(in the rows, 100 means zero)
These are runs of 6 systems, one row a step. Runs of the same system follow the same rule from any start.
U, seq 1, 10 rows:
109  94  113  97  128  69  79  109  100  109  99  96  99  100  102  85  99  103  102  134
68  105  103  104  109  109  115  114  90  89  84  81  108  127  90  103  105  113  90  115
106  93  84  125  94  112  85  100  86  94  121  105  98  132  101  99  78  105  111  84
125  96  96  105  94  112  144  106  94  97  107  109  101  89  87  100  111  103  89  82
110  102  105  93  57  109  79  83  117  109  104  102  107  80  99  119  99  108  108  101
101  123  102  85  136  86  92  83  99  113  97  114  84  77  91  100  122  91  90  90
72  96  90  90  92  95  85  112  111  88  63  88  116  91  126  91  98  80  105  107
106  92  103  106  128  66  92  105  94  95  116  94  78  122  94  78  88  99  114  128
71  99  109  105  94  123  145  122  101  85  94  84  106  127  107  108  98  118  90  103
119  79  102  127  90  115  77  94  89  107  142  114  102  116  98  107  69  108  107  82
U, seq 2:
59  116  123  107  111  87  81  80  97  101  102  104  92  88  97  91  98  114  104  95
98  91  89  100  135  118  103  107  86  91  82  90  100  102  123  100  81  83  100  100
105  71  97  102  85  86  107  119  105  99  115  89  104  121  83  97  98  82  101  114
109  116  120  105  91  109  112  101  104  107  109  101  97  122  98  98  112  135  98  90
98  105  86  116  98  121  92  90  94  94  107  123  116  77  105  119  91  107  90  89
121  91  93  93  97  98  98  84  89  113  82  91  97  74  82  94  106  75  100  89
102  117  93  74  87  87  92  102  123  99  84  95  92  104  111  105  120  92  107  119
64  113  108  111  117  76  89  98  101  89  108  110  91  102  104  84  98  106  108  104
92  86  105  109  121  116  118  110  85  86  87  84  102  107  123  92  76  99  103  103
115  73  99  105  89  106  106  111  99  105  129  94  101  124  84  114  88  94  98  115
J, seq 3 (10 x 20):
88  103  91  91  132  102  117  94  87  86  97  83  73  113  107  105  87  92  107  125
96  74  88  99  91  99  75  102  97  109  109  96  103  111  94  97  88  61  102  82
122  100  92  117  88  95  108  119  107  91  121  127  111  108  108  96  104  114  98  96
82  112  99  103  92  108  99  84  96  99  101  105  112  81  79  124  105  118  87  118
115  100  117  80  108  121  114  92  102  115  90  86  86  96  103  110  103  98  95  86
101  111  87  95  105  100  86  111  98  96  66  89  109  111  116  84  110  95  103  96
91  101  116  105  88  71  97  92  105  100  104  101  89  93  94  73  103  102  113  91
86  94  97  110  116  95  122  102  95  80  114  103  90  99  112  100  81  102  106  117
90  85  91  98  107  103  76  97  102  110  121  106  101  102  92  119  89  76  92  99
132  89  95  107  97  110  109  120  101  107  112  113  117  108  96  102  106  106  86  94
X, seq 4 (10 x 20):
147  105  81  102  97  93  66  115  104  101  79  108  111  106  130  66  106  94  113  81
103  87  81  119  91  76  90  107  105  75  127  114  101  94  111  106  70  109  117  155
92  76  139  104  141  100  103  117  98  115  128  91  85  139  112  94  80  106  95  101
101  84  107  111  92  148  125  108  93  109  112  106  129  92  88  142  96  114  68  88
82  116  113  73  109  99  123  76  113  114  108  118  79  58  92  118  121  79  87  69
94  133  97  73  87  105  114  96  103  91  32  72  104  85  107  86  132  110  101  106
83  120  69  115  64  71  66  71  85  84  90  90  88  114  67  74  105  96  127  100
142  78  81  115  112  77  61  130  94  95  91  98  109  127  121  55  87  76  117  99
118  74  96  122  93  101  76  114  111  91  150  119  112  110  122  129  57  121  107  150
94  76  146  103  151  105  145  122  103  115  152  107  83  117  108  110  85  108  79  98
X, seq 5, 10 rows:
51  105  99  110  68  114  106  103  102  82  65  93  126  85  117  81  101  93  101  61
100  120  82  111  129  83  54  65  73  101  81  109  93  67  92  84  94  93  111  96
115  87  84  87  109  69  73  131  108  102  84  86  118  122  93  91  113  84  96  149
115  90  125  123  66  86  81  102  116  110  146  110  98  130  93  93  86  133  115  104
134  61  112  114  126  116  151  114  84  98  117  100  97  86  112  92  76  90  93  90
76  103  104  71  99  145  103  79  115  107  110  95  90  88  114  164  89  95  92  109
76  146  102  88  129  98  134  102  99  99  89  114  88  110  89  91  148  111  79  68
68  98  93  103  44  96  88  94  101  90  48  83  135  68  95  79  109  91  106  86
131  123  81  106  121  63  47  60  78  101  96  104  71  89  89  68  96  94  130  105
132  68  76  98  99  82  88  153  106  89  92  81  123  147  109  89  98  88  105  158
T, seq 6:
117  101  106  104  105  99  49  103  111  114  106  113  109  103  126  102  86  110  106  98
114  97  105  84  140  96  122  98  88  115  95  95  89  93  77  103  118  87  82  108
95  84  95  127  75  98  89  119  91  88  86  92  134  111  95  79  92  110  103  103
113  125  106  81  92  92  113  77  106  105  108  94  60  112  90  98  119  102  115  90
71  81  79  103  99  111  101  113  100  84  81  99  122  82  123  105  83  69  97  96
124  117  114  99  105  86  98  106  119  105  135  123  88  118  112  106  109  132  103  113
64  89  104  103  113  117  118  82  76  100  83  83  105  74  76  113  92  84  86  97
134  92  104  116  78  92  53  109  109  106  112  109  111  120  118  86  87  119  116  102
105  109  101  72  132  110  140  88  85  111  86  84  74  95  76  110  123  76  85  92
94  85  78  135  69  95  75  130  101  79  93  113  148  104  117  82  87  106  104  99
F, seq 7:
111  101  76  102  118  98  131  86  84  85  120  112  78  84  85  116  92  91  101  117
103  79  110  94  71  119  87  93  106  102  97  75  94  105  123  104  69  90  119  99
105  104  105  89  98  82  96  127  132  111  127  127  104  114  107  104  123  100  88  98
84  102  90  113  119  103  76  88  81  102  78  108  119  65  96  97  96  87  90  83
126  112  126  105  92  102  103  81  93  112  113  92  84  109  78  101  103  140  106  112
97  95  81  72  103  112  122  115  104  96  68  78  106  104  100  107  119  65  90  104
62  117  112  124  86  90  97  98  102  85  108  102  97  124  110  77  90  125  117  84
121  93  80  93  128  82  127  102  99  88  121  120  84  70  101  110  98  78  99  128
95  70  111  113  70  120  65  95  97  106  93  78  119  101  116  101  61  101  114  98
127  111  103  89  115  93  103  124  123  116  134  132  100  125  99  112  130  108  79  96
F, seq 8 (10 x 20):
125  97  88  113  108  80  141  113  94  91  125  118  84  107  86  78  111  92  100  82
100  95  82  105  76  124  100  94  97  80  78  97  116  71  129  110  76  97  112  102
94  101  113  96  82  102  96  95  118  114  149  118  90  122  83  128  106  113  93  100
98  101  95  78  135  103  84  98  100  113  73  100  99  75  117  102  105  66  90  80
98  111  130  114  73  77  79  85  100  105  100  91  102  104  81  75  107  138  114  106
105  92  89  87  128  105  149  122  93  95  89  94  106  92  87  109  119  82  76  118
71  107  94  120  82  113  73  90  86  81  88  81  100  129  115  89  71  115  123  94
133  96  91  93  114  75  133  110  113  97  144  125  74  103  95  100  112  83  98  106
89  80  94  104  78  122  73  95  98  98  66  88  130  66  129  101  71  82  106  90
113  117  126  105  94  91  97  102  118  120  149  126  96  125  76  118  121  141  88  104
R, seq 9:
99  117  114  96  111  120  91  94  87  106  45  75  114  93  116  84  106  117  99  85
72  137  99  107  122  67  82  77  99  84  94  112  79  83  111  80  101  111  119  103
74  83  104  90  113  78  121  111  105  82  98  78  75  113  120  80  82  69  121  114
110  86  106  110  77  90  119  116  122  89  152  121  86  121  120  99  83  104  114  92
114  67  100  97  100  119  115  105  99  119  137  103  102  108  67  138  96  81  77  105
141  87  99  112  76  136  72  102  89  123  88  99  139  99  87  116  100  118  85  91
101  134  86  103  113  97  77  86  80  110  67  104  122  83  61  101  138  119  80  105
68  130  92  90  104  105  95  88  89  79  31  71  105  90  123  79  105  106  113  101
66  132  104  90  115  57  105  91  119  77  104  116  59  94  136  65  109  93  129  84
82  67  108  90  122  84  142  119  117  78  136  93  65  105  136  101  65  68  116  120
R, seq 10:
99  111  85  107  111  103  88  115  95  93  80  108  121  104  113  87  109  103  94  86
82  112  100  101  96  85  115  85  101  87  90  104  95  68  99  92  105  100  104  105
105  102  116  85  110  96  112  98  110  103  95  87  74  108  118  88  96  95  112  97
90  94  104  108  110  96  94  108  109  94  132  114  93  112  116  109  82  103  104  109
103  67  106  110  91  98  104  108  98  110  117  99  110  100  82  99  92  83  92  95
135  100  92  109  87  118  104  97  88  104  100  98  107  104  83  108  104  116  96  99
92  120  93  88  96  110  77  88  99  110  82  95  108  100  85  118  118  106  89  105
84  115  91  101  114  100  88  105  93  93  65  98  113  94  115  84  109  96  98  86
87  113  102  100  102  77  114  89  104  82  94  106  82  76  116  82  98  99  117  104
97  92  117  84  109  88  119  106  115  96  118  92  71  114  118  96  90  91  114  109
J, seq 11:
81  104  97  97  98  122  114  77  90  90  98  88  92  86  96  130  85  109  100  120
109  98  99  74  104  113  95  100  110  117  93  94  91  106  108  112  109  70  94  76
107  104  94  114  97  94  93  122  99  91  81  106  123  103  115  72  108  108  100  89
86  111  116  104  97  74  91  80  103  100  112  107  86  83  90  94  99  118  110  114
96  83  101  95  119  107  130  105  92  92  104  89  89  101  103  110  88  88  96  113
96  93  88  102  99  112  63  102  100  109  105  102  108  121  102  107  93  85  100  88
129  104  96  107  89  88  116  109  102  102  108  118  107  96  86  92  119  107  93  93
85  107  103  105  86  114  97  87  93  91  88  90  108  91  100  115  90  124  104  119
101  109  110  73  106  101  108  90  109  114  97  92  76  101  99  104  117  84  99  86
97  94  90  113  107  104  102  117  88  87  76  92  118  105  117  77  93  95  103  90
T, seq 12, 10 rows:
114  95  77  96  95  76  101  115  106  99  115  108  99  124  70  99  122  81  95  118
70  102  112  112  95  105  126  105  95  91  97  95  97  112  102  80  100  102  101  65
114  115  85  103  87  98  93  80  100  84  103  108  88  80  120  103  84  108  122  113
94  85  114  75  100  108  107  108  121  116  107  96  102  91  102  127  108  84  85  110
86  104  96  123  118  109  79  109  87  98  105  109  116  121  96  103  95  116  88  100
121  98  110  105  104  85  103  80  90  109  109  102  85  81  81  82  101  97  106  89
109  89  96  91  89  117  102  109  100  97  69  77  115  99  116  98  96  92  103  104
104  115  81  92  92  89  96  108  111  97  113  113  93  123  89  108  123  99  98  106
65  97  109  107  107  97  116  97  98  93  100  104  100  86  104  90  98  94  95  76
117  105  104  105  98  96  87  94  104  92  103  104  96  92  122  100  83  121  117  123

Which system made each run below?
seq 13:
103  107  102  126  120  97  69  99  94  105  120  135  108  93  115  90  90  109  96  70
120  85  91  100  107  109  125  105  84  96  66  90  121  63  93  96  102  88  88  108
 -> U
seq 14:
96  93  119  87  118  107  118  113  104  110  89  94  105  97  102  100  114  94  84  90
101  106  102  111  118  99  75  98  89  103  86  95  106  110  109  85  96  111  104  97
 -> J
seq 15, 2 rows:
113  110  93  101  96  100  90  77  92  94  103  89  72  114  104  95  87  105  126  102
107  78  89  87  98  108  115  109  106  102  103  99  101  90  104  114  98  67  93  97
 -> T
seq 16:
112  99  56  121  97  87  108  108  85  69  90  115  115  79  106  87  90  89  108  114
103  105  133  80  69  95  124  105  131  109  113  98  91  104  102  105  120  119  99  100
 -> T
seq 17:
82  79  114  94  97  115  134  116  115  89  106  92  102  91  129  117  79  95  101  113
80  100  89  102  105  93  59  109  112  97  124  115  103  121  111  115  87  96  103  114
 -> F
seq 18:
81  131  106  120  106  84  96  99  89  88  83  105  103  113  102  63  114  130  107  83
95  98  104  103  114  75  109  69  85  91  106  95  72  67  94  88  81  89  119  114
 -> J
seq 19:
74  93  86  114  141  58  91  112  89  86  108  111  106  94  89  86  99  86  96  137
98  76  144  113  94  87  124  102  99  103  122  78  85  115  96  80  76  123  114  112
 -> T
seq 20 (2 x 20):
90  109  79  122  100  81  108  71  77  88  122  116  79  87  66  87  96  86  108  80
118  78  89  104  92  116  112  98  103  88  113  106  103  67  129  121  68  90  108  116
 -> J
seq 21 (2 x 20):
87  107  89  116  124  91  117  101  83  82  97  112  108  80  95  92  100  105  93  108
78  89  116  89  99  97  74  96  107  116  90  84  105  98  94  106  97  87  98  105
 -> X
seq 22 (2 x 20):
117  92  117  99  108  103  75  104  95  121  97  89  106  114  92  97  101  108  95  101
107  100  84  104  112  97  102  101  82  100  86  92  98  110  80  86  108  86  97  93
 -> T
seq 23, 2 rows:
83  108  102  114  83  109  129  116  112  86  129  120  100  128  108  101  105  115  97  72
101  78  93  95  104  123  106  80  91  110  120  104  91  75  87  130  83  70  92  83
 -> R
seq 24, 2 rows:
68  87  111  119  49  96  106  93  114  94  111  114  121  63  97  98  89  100  101  79
91  122  114  89  138  111  120  102  112  96  118  126  87  87  131  125  102  115  87  103
 -> J
seq 25 (2 x 20):
107  126  123  97  100  95  91  78  104  109  108  103  79  97  99  94  107  128  109  90
90  85  90  91  110  103  89  97  94  99  76  86  108  76  105  104  89  72  97  113
 -> T
seq 26:
106  100  88  118  126  98  141  108  87  86  131  131  98  89  85  107  104  103  82  97
104  94  123  117  65  118  104  87  96  102  88  93  123  75  97  99  89  133  101  93
 -> T
seq 27:
109  91  105  97  131  132  113  113  91  100  92  88  94  118  132  101  84  92  96  77
133  102  68  117  93  99  109  104  90  88  112  121  113  90  81  110  106  108  95  118
 -> T
